Rotation paths and how fast each direction turns (degrees a step)
Each turn is a multiple of 5 degrees from 10 to 175, or 0.
Each row of a path follows its step; steps can be skipped.
Path 1:
step 0: [ 18  14   8   0  -3 -16  -1 -19  -6 -13  -8  11   7 -11  16 -18  15 -16
  -4 -36  -6 -19 -12  -4  19   5  12  22  14   2  11 -15   5 -14   2 -15
  -3  -4   5  -5   7  20  30  23  32  -9  33   8]
step 7: [-17 -13 -11 -12   7  15  -8   0  -7  11   3  -4 -14  48  -6   4  17 -19
  14 -23  10  -4  -7   0   6 -12  -9 -16 -32  29 -27  -3  26   2   3  20
  -9  17  -8  -9  28  -1 -16   4  -8   6  -4   3]
step 9: [-11  15   7  -5   3  -6  -7   3  -5   7 -22  13   3 -13   0 -15 -17  13
  -1   8 -13  31  11  16   2  19  -3  -4   8 -51  26  16  -4  13  14  24
  15   3  28   0   8  -4   9 -13  -9  21   6 -21]
step 14: [-20  11   2  19  -9  -1 -21  -5 -29  30   9 -20  20 -29 -17  29 -16  26
 -16   7  -3   7   9   6  14 -27   4  -3  20  -3   2  24   9  13   9  -5
   9   5  -6  13   2   3 -14  -4   2 -22 -20   2]
step 16: [ 12 -34 -16 -22  -1   8   2  21  28  -5  -9 -20 -22 -15   3   8 -13 -19
   7   4   0 -18 -16  -4 -18   2  -3   4   0 -15  -4   4 -18 -34 -14 -27
  -5 -24   1 -15  -3   0  17   8 -10   0  31  11]
step 17: [-11  23   7  23   0   5  14   6  -6  -3 -11 -19  24   6   6 -21 -32  17
 -26  -9  22  13   6  -3  18  25  -4 -21  21  10  20 -17 -15   9  17   0
  -3   6  -6 -29  11  -2   2   8  -8  -1   0 -31]
step 31: [ -3 -26  -3 -19  -9  -2 -29   2   8  -2   4  22  17   2  -7  21   4  39
   9   3  -8 -30  -6 -24 -30 -10 -17   7 -13 -10  21   0  -8  -1  15  14
  14  21  17  16  -5  -3  -5  15  10  -2  15  -7]
Directions:
[ 1  1  0  9 -3 -3 -3  1 -2  1  4  5 -7  5  0  1  0  6 10 10  0  2 -4 -5
  4 -7  1 -3 -3 -9 -1  8 -1  0 12  0  5 -4  3  7  3 -3 -5 -1  4 -1  0  2]	65
[  4   4  -6  -1   0 -10   0  -2   3   1   0  -4  -5  -1   4  -3   0  -1
   3   2  -9  -2  -7   4  -5  -2   5   5   4   2  -5   1   4  -4   0 -11
  -8   0   5  -3  -5   5  -9   9   2   5  -1   3]	135
[  0  -7  -2 -11 -11   3  -2  -2   6  -5  -1   3  -1   1   2  -3   2  -2
   3   2  12   2   5  -1   6  -3   3   6   3   2  -5   2   3   0  -3  -5
   0  -3  -6   7  -3   7  -1  -2   9   3   4  -6]	135
[-9  5  6  6  2  2  1  4  3  7 -6  2  0  1  3  4 -3  4  0  0  2  0 12 -1
 -3  1 -2 -4  4  1 -7 -5 -4 -7 -4  1  0 -9  3  7  1  2 -2  7  4 11 -1  0]	95
Path 2:
step 1: [-14   2  -7   8  -6  14  10   2 -16  -6  -2 -20 -18 -43  -7  19  20   6
 -12  24 -20   9  -8 -16 -14 -32 -19   0   3 -32 -17  19   8   7  -4  11
  13  10 -16 -14  11   7   2   3  10  -3  -2  25]
step 2: [ 16  -1 -10  20 -31   5  19  -5  -8 -11 -11  13  -1 -24   9  32   1  12
 -10  20  -9  -3  20   1 -16 -17  20   6  -1   6  -6 -30  -5  -4  15 -17
   1  -6  -9 -14  -1 -20  22  13   4  16 -38  11]
step 4: [ -3  31  -6  16 -13  11  23   6 -22   7   4  -4 -26  -5  -2  20   2  23
 -10  20   0  24   1   7 -29 -22  -2  12   6 -22 -11 -11  26  17 -14  -7
   7  -4  -7 -19  29   8   4  17  13  10 -24   4]
step 13: [-26 -16  19 -15 -16 -30   6  -1 -10 -12 -25  -6 -10 -21 -16   9   4  -7
 -21  35  -3   9  27 -17 -21   2 -15 -16   2  28  -2   1   4  -5   8   3
   9 -23  -5 -15 -13  -9  21   0  -6   6 -13  18]
step 19: [-26   4   6  -1 -40   5  -9 -11  -6 -10  -9  -6   1  -2   7  18  -8  -3
 -34   0  -5  16   0  -3 -22 -14 -13  -3   3 -14  21   3   4  20   2   2
  10  16   4  -4   6  -8  15  29   9  12 -50  19]
step 29: [ -3 -10  35   4  -6  -4  15   1 -40   6 -15  -4  -8  -7  10   1  -7  24
  -4  13  -8  18   5  11 -15 -25  18 -28   3  21 -16   4   5   1  22  -5
  17  -2  -4  -7   3 -13   2   7  16  36 -22  -4]
step 31: [  5   2  -4   0   3  21  12 -15 -32  12 -22   6 -33 -11   9  18  21  -3
 -20  25  -8  -8  -3  14 -22  -5  13 -15  28  25 -15 -13   4   5   9   0
   6   1 -17 -16   0   0   6  13   9  -2 -19  34]
Directions:
[ -5   6  -4  -9  -5   2   3  -3   0  -3  -7   9   0  -4   1  -4   0   6
   2  -9  10  -2  -4  -3  -1   3   8  -3 -10  -2  -2   1   6   2  -5  -1
   0  -4   1  -7   0   0   2  -5  -5   4  -6   2]	170
[ -2  -6   1   0   0  12   3   1  -7   0  -8  -3   9   5   4  -2   2  -5
   2  -1  -4  -1 -11   3  -1  -9   5  -7   1   2  -3  -5   2  -2  -6   2
  -1  -1  -8  10  -2   0  -3   1  -4  -1  -2  -2]	10
[-6 -6  4 -3  5  4 -1  2  5  8  3  3  5 -1 -1 -8 -1  3  0  4 -1 13  4 -1
  0  0 -1  2 10 -6  0  3  4  5 -1 -4 -9 -6 -5 -5 -6  4  3 -3 -4  3 -3 -2]	110
[  5   4  -1   1   0  11  -9  -2   0  -5  -6   2  -6   1 -10  -2   3  -1
   2   4  -2   0   0  -1   2   2   7  -7   2  -3   3  -2   1   4  -2   0
  -6   9   0  -8  -5   7  -3   2   8  -1   9   2]	70
Path 3:
step 3: [ 30 -10  12 -25 -31   8  -1   0 -30  19 -23  -5  -7  18   2  -1  10   2
  -4 -31  12 -10 -15  -8  11   6 -13   0  -1  24 -15   5 -10  14  21  11
  26  20  15   6  -8 -48  23   0   6   2  17   7]
step 6: [-15  12  -3  -6   3  -6   4  28   3  -3  25  -5  -2   6  -6 -20 -48 -16
  31  21 -13  -6 -12   0  -1   4   3 -10  11 -12 -54 -16  -5  -8   3  -4
  -1  12  10   6  24  -4  36   6 -12  13   8 -17]
step 12: [-31 -10  -2   2  21  12  39 -13 -11  14 -11 -21  -4 -11  14  11 -12  18
  25  28  35   3  23   2  15   6  -8 -33  -6  -4  -6   5  -5 -15 -29 -14
   0  21  21 -11  -5  12  -3  21 -10 -13  -9  -5]
step 13: [ 10  -9   0 -10  10  14  22  -8   1   7 -21  18 -12  17  13  11  -5 -10
  14  46  10 -18  -6  19 -14 -16 -16  20 -13 -19 -22  15   0 -18  24 -10
  -1  -1   2   4  11  -7 -39   0 -37  24 -10   4]
step 15: [ 31  -1   7   3 -17   6 -27 -10 -14  -1  31 -23 -24 -23  -3  24  -7 -24
  -7 -21  22  16  -8  -3  -4 -17 -26   3 -13 -13   6  16  -6 -23 -15 -12
 -18  -5  -5  14  11   6 -29   3  11 -33  12  -1]
step 22: [-15  24  14  -4 -28  -3  -7 -17 -37 -14   4 -20 -19  33  -8 -10  -7 -10
 -27 -25  13   5  -4  20  22  -4 -15  -7   3   1 -26  -9 -33  -5  -7  -8
  -6  11 -19 -11  -2 -10  29  -2  18  20  -7   6]
step 33: [-11  -1  11 -17  -5  -9 -17  17 -17  19  -5  12  21  -3  22   7  21   1
   0  35  -3 -23 -19  26 -13 -33 -12  -4   6   0 -12 -25 -12 -14 -23 -31
  28 -19   2   0   8  13   2 -13  16 -14  20  18]
Directions:
[-3  4  0  2  7 -8 10  5 -8  8 -8  1 -1  7  3  1  5 -1 -6  9  4 -2  3  0
  8 -3 -4  3  2  7 -4 -6  0 -4 -2  1 -2  0 -1  7 -3 -4  2 -5  0  1  0  2]	70
[-4  6 -1 -4 -3  5 -2 13 -6 -1 -1  1 -6  4 -5  1  8 -3 -1 -4 -4 -6  3 -8
 -1 -4 -4  2 -2 -7  3  1 -3  0 -1 -9  2 -1  1 -5  1 -3  6 -1  1  0 10 -7]	95
[ 1  5  5  7  1 -9  2  9 -2 -1  8 -2  3 -1  1  2 -3  5  5  3  2  4  5 -1
  0  0 -1  0  3 -3  5  3  4 -2  0  6 10  8  2  4 11  8 -1 -5 -3  2  5 -7]	170
[ 5 10  2 -2  4 -5 -3 -2 -4  2  7  7  0  3  1 -5 12 -5  3 -9  5  9 -4  4
 -3 -7 -4 -1 -2 -2 -5  6 -1  4  0  1 -1  1 -3 -2  2 -2  0 -6  0 -7 -9  1]	55
[ 0 -8 -2  3  3 -6 -1  1  5  0 -1 -5  8 -3 -3 -3  8 -6 -4  5 -1  4 -1 -2
 -3 -7 -1  0 -1 -2  0  4 -8  9 -1  0  5 10 -5  3 -7  0  1  7  0 -1  9  5]	45
Path 4:
step 2: [-11  15  34  19  -2  21  -7  -6 -14 -12  -5  27 -17 -14  -8  -7 -11  14
  -1   0  29  13   7 -37 -12  -9   8   1  30   3  -6  20  10  17  17  17
  16 -16 -15  16  32   5  14  -1  -8  -4  26 -14]
step 3: [ -7  13  -1  22   7 -24  -7 -14 -37 -21  11  19  11   3  -9  20  -1  23
  -1   5  19  -6 -20  -8   2   6  11  12   2 -10  29  -9  21  12   1   6
  -6 -43   1 -22  30   9 -12  21  -4 -15  10  20]
step 5: [ 16 -11  -4  15  31  21  15 -14  18   0   5  11  12  -4  24  10 -28   7
  -1   2  -1   1  23   5 -26  17  24   5  -7   5 -30 -16   3   5  32   7
 -16  -8  -5 -35 -25  16   7   4 -11  -8  28   0]
step 8: [-31  -1 -12  -4 -26  11 -10   9  -1  -3   9  17  36 -37   2  35  14  23
 -14 -11  -1 -10  -7  13   9  39  -5   6   1  -6 -13   5 -32 -17   9   9
  -5  -4 -18  -2 -12   3   4  -2  -3  33 -10  -4]
step 10: [  7  16 -15   1 -28  15 -12   8   6  -5  -5  24  -6 -20   3  11  19   7
   3   1  20   4 -10 -44 -18   5  13  -5  -2  14   9 -13  -3   3  26  -1
   7 -18  13  18  33   1  -5  29 -22 -40   3  13]
step 15: [-10  12 -10  12 -21 -16  -4 -12 -12   7   6   1  47  15 -22  14  -6  27
  -9 -12   8   9   3   9   9  26 -12  -8  20  15  -1  17   1  10  37 -17
  -5   0  17 -24  -5 -10   8  -4 -18   4  16 -39]
step 17: [  0   4 -20  -7 -26  15   7  12  18 -37   9  20  -2 -19 -17  38   9  19
  31   1 -21 -24   1  -4  -7  24  25   7 -27  -7 -19 -11   7 -23  16   0
  21   2  -5  -2  -3 -11  -6  18  -2  -3   3   3]
Directions:
[-6 -1  7 -9 -5 -3 -2 -5 -2  0 11 -2  4 -3 -2 -5 -1  8  5 -3 -2  2  1 -9
 -4  4  7 -3  4  0 10  4  0  3  4  4 -2 -1 -2  0  0 -4 -6  9  2  3 -6 -3]	55
[ 5  7  2 -2  1 -1  3  0  2  6  2 -6  1 -4 10  0  2 -1  6  2  4  3 -1 -1
 -7 -4  8 -2  7  5 -1  4  1 -1  4 -3  2 -4  9  4  0 -6  7 -8 -9 -7  3 -4]	85
[  2  -1  -3   5   6   8   4   0  -3   2  11   7   1  -8  -4 -10   5   1
  -8  -4  -2  -7  -2   1   0  -1   9   1   0  -2  -6   1   1  -1  -4  -3
   3  -1  -2  -1   1 -10   2   1   2   4   5  -4]	120
[  0   8  -7   2  -3   2   2  -2  -2  -3  -2  -3   9   0   2  -6  -1  -2
   3   7  -6   4   3   2  -1   2  -2  -3   1   4  -2   1   6   2  -9   7
   0   5   2 -15  -9   1   4   5  -4   3   1  -6]	40
[-2  4  1 -7  2  0 -6  0  0  7  5 -5 -5 -6 -4  3  3  3 -2 -6  2 13  7  4
  1 -3 -6 -5  0  3 -6  3  8  1 -5 -3 10 -2 -3 -1  2  6  2 -2  8  1  1 -1]	155
Path 5:
step 10: [  0 -33  15   8   0   4   1  18  -3  18   2 -18  12 -35   9  -6  14   1
  -3   7  -4  -5 -29   5 -10   8  27 -11 -14 -17  -6  -9   8  -5  -6   1
  -6 -18  -4 -15  -6  -4  12 -37  13  13 -20  11]
step 11: [  0  20  12  38  13  14  11  12  -1  17 -39 -26   9  -5  -5   0  10   6
  -9 -12  -8 -14   0   6   8   3  23  -1  21  -2  -7  -3 -11 -11   3  -4
   6   6 -28   3  -8 -10   9 -10  12 -19 -11  26]
step 15: [ -9  10  -8  -3   1  42  -8   7  -9  -7 -30 -32  -3   4 -16  13  18  -6
   3   4  -6  -6 -34 -14  14  -8  21 -11  -9  14 -15   3 -12   0  13  -3
   2 -26   0   1 -14 -12  15   1  -8 -13   2   4]
step 22: [ -6   9 -12  13  -2 -16  -5 -11  -8  -2 -18 -11  -1 -12  36  19   8   7
  10  -8 -11 -28  -6  12 -19  -8 -12  12 -19  12  17  11   8  22 -20  -2
 -18  19 -20  -9 -21   9 -16   2  -6 -19 -11  16]
step 26: [ -8 -24   7   1  10  15   2 -20  -7  18 -31   2  -8 -20  35   3  10  10
  -2   9 -12  -8  -7  24  -4   5  13 -12 -13 -18 -11   0   0  -9  -6   1
 -16  -8 -30 -12  -2  -8   2  16  -9  -5  -2  33]
step 29: [  8   0   7   7   4   4  10  13   3  13  -6  -5  11 -18   9  -6  -2   0
 -25   9  -9  16 -12 -13  10   6   7  30   1  -2 -11 -37   5  20   0   3
 -12 -22 -13   4 -12  -2  11 -43  33   8  -8   9]
step 32: [-14  16   2  19  15  -4  14  26   7  12   2  -7  -4  -8   1  14  -2   0
  20   5  -3 -14 -16  -5  22  16   0 -26  -1  -1  32 -16   1   8  -3  27
  28   4  -5   4  -3 -18  35  -6 -14  -3  -6  11]
Directions:
[ 2  6  0  3  6 -6  2 -1  7  6 -4  2 -7  1  5 -2  2 -5  4 -8  3 -9 -4  3
 -1  4  1  3  4 -5 -4  1 -4  3 -2  7  2  4  2 10 -1  1 -1 -5  6  0 11 -4]	135
[  3   1   2  -4   2  -4  10  -1   6   1  -5  -3   1  -6   2  -4  -2  -3
  -3   2  -4   3   7   3   7  -4   4  -4   4  -4   3   4  -3   0   7  -1
   7 -14   2  -1   0   3   2 -10  -3  -7  -3   2]	20
[  1   0   8   3  -4  -7   2   4   0 -14   2  -3  -6   0  -7   0  -1   0
   0   2  -1  -1   8   7  -6   8   3  -8  -6  -3  -3  -4   6   2  -3   6
   4  -4   1  -1   5  -6   1   1   3   0   4   1]	160
[  2   6  -2  -4  -5   3  -2   3   5  -1   0  -2   3   4  -9  -5   9   5
  -3   4  -4   3  -3  -2 -10   2   4  -3   9   1   1  -2  -9   3   1  -1
  -2  -4 -10  10   0   1  -1  -3   2   7  -2   2]	80
[ -1  -3  -6   4   6   4   5   0  -4   1  -5  -2  -1   8   1   9  -5  -1
 -10  -1  -4   5   8  -2   4   3  -9   1   4   3  -3  -4   5   6   6  -1
   1  -1  -4   5   6   0   0  -3   3   9   6  -2]	85
[ -1   1   5  -5   3  -4  -5   7   6  -5  -3   9  -3  -3  -2  -2  -6   3
  -9   2   3   4  -5  -2   2  -6   0   7 -11   6  -2  -1   0   0   5  -2
  -5   1   2  11   7   0  -2  -6  -1  -3   0  -1]	70
